In the data rows, zero lies at 4.5, halfway between 4 and 5.
Here are some points, one per row:
[5 4 4 4 7 3 8 6 6 4 5 6]
[5 4 4 5 6 4 3 2 5 3 5 3]
[3 7 5 4 1 3 4 4 4 6 2 4]
[8 3 3 4 6 4 7 6 4 3 5 6]
[6 1 3 5 3 5 2 5 4 4 2 3]
[4 6 6 6 5 4 2 2 2 3 5 4]
[6 3 4 2 4 3 7 8 9 6 5 6]
[8 3 2 5 8 6 9 7 8 4 7 8]
[4 3 6 4 5 6 8 4 3 3 6 6]
[4 2 4 5 3 7 1 5 3 5 2 4]
[3 4 7 6 4 4 2 2 1 2 5 4]
[1 9 4 9 9 6 9 5 9 9 6 4]
[2 5 6 5 4 4 5 3 2 3 4 5]
[3 5 5 3 1 3 4 6 5 6 3 4]
[4 8 4 5 3 7 4 2 5 4 4 2]
[4 6 5 3 1 4 4 6 5 7 5 3]
[5 2 7 4 4 8 4 6 4 3 3 6]
[4 3 3 5 6 2 1 3 4 7 5 3]
[7 3 4 4 6 3 8 5 3 2 4 6]
[5 6 3 4 3 6 3 4 2 5 4 3]
[4 6 3 4 5 3 3 3 7 7 6 4]
[6 7 2 5 5 6 2 3 4 6 6 3]
[6 3 4 3 3 1 3 5 5 6 6 4]
[6 3 5 3 6 5 7 7 4 3 5 6]
[4 3 6 4 5 6 5 6 4 3 4 6]
[6 3 6 4 6 7 6 6 4 2 4 6]
[6 3 5 4 4 6 5 6 5 3 4 5]
[5 6 3 4 2 6 4 4 5 5 7 4]
[2 7 5 5 5 4 6 4 5 4 2 5]
[5 3 6 4 7 4 8 7 6 4 5 7]
[4 6 6 6 5 4 2 0 4 4 5 3]
[4 5 6 4 4 6 4 5 3 3 3 6]
[0 8 8 8 8 4 8 2 1 2 5 6]
[2 7 7 5 4 5 5 1 2 2 5 5]
[6 4 6 4 7 3 9 8 9 5 7 7]
[4 4 3 5 6 3 4 1 7 5 5 3]
[4 2 4 5 5 3 1 5 2 6 4 3]
[7 1 4 4 3 5 1 8 5 6 2 3]
[4 3 4 4 4 2 2 5 4 6 5 3]
[4 6 6 7 7 2 1 2 2 4 5 5]
[4 5 6 3 3 5 4 6 5 5 2 6]
[4 6 6 5 4 5 3 2 3 3 5 3]
[4 5 3 3 2 4 4 4 6 5 7 5]
[9 3 2 4 4 5 9 8 4 4 4 6]
[6 3 4 4 7 6 9 7 7 4 5 8]
[4 8 3 4 3 7 6 4 5 5 5 4]
There is one direction along which these points spread out most. How far along it is each point below, from 0 to 99? The average is 50, and the first point in the table lies past the average.
[4 3 4 5 3 3 2 5 2 5 2 3] 35
[5 5 4 4 3 4 3 5 3 6 4 2] 39
[5 2 4 4 5 2 2 4 4 6 5 3] 42
[5 2 3 5 3 2 2 5 2 5 3 3] 38
[6 2 3 5 2 6 3 6 5 4 3 4] 50
[5 3 3 4 4 3 4 3 6 5 6 4] 49
[3 7 4 3 2 4 5 4 3 5 2 4] 39
[2 6 7 5 5 4 6 3 3 3 5 6] 44
[4 9 3 7 6 8 7 4 9 8 6 4] 57
[4 4 3 3 4 3 3 4 6 6 7 5] 48
[2 9 5 8 9 6 8 4 9 9 6 4] 59
[7 2 3 4 3 4 3 6 4 4 3 3] 49
[5 2 6 4 4 8 4 6 5 3 4 5] 55
[5 8 3 5 3 7 4 3 6 5 5 3] 41
[4 4 4 3 2 3 3 5 3 5 3 4] 40
[5 2 5 5 4 7 4 4 3 3 2 5] 47
[2 6 6 4 4 5 3 4 2 4 3 5] 35
[4 4 4 3 2 2 3 6 4 6 6 3] 43
[3 4 6 4 7 4 8 6 6 3 4 7] 68
[3 3 7 5 3 4 4 3 0 3 5 5] 35
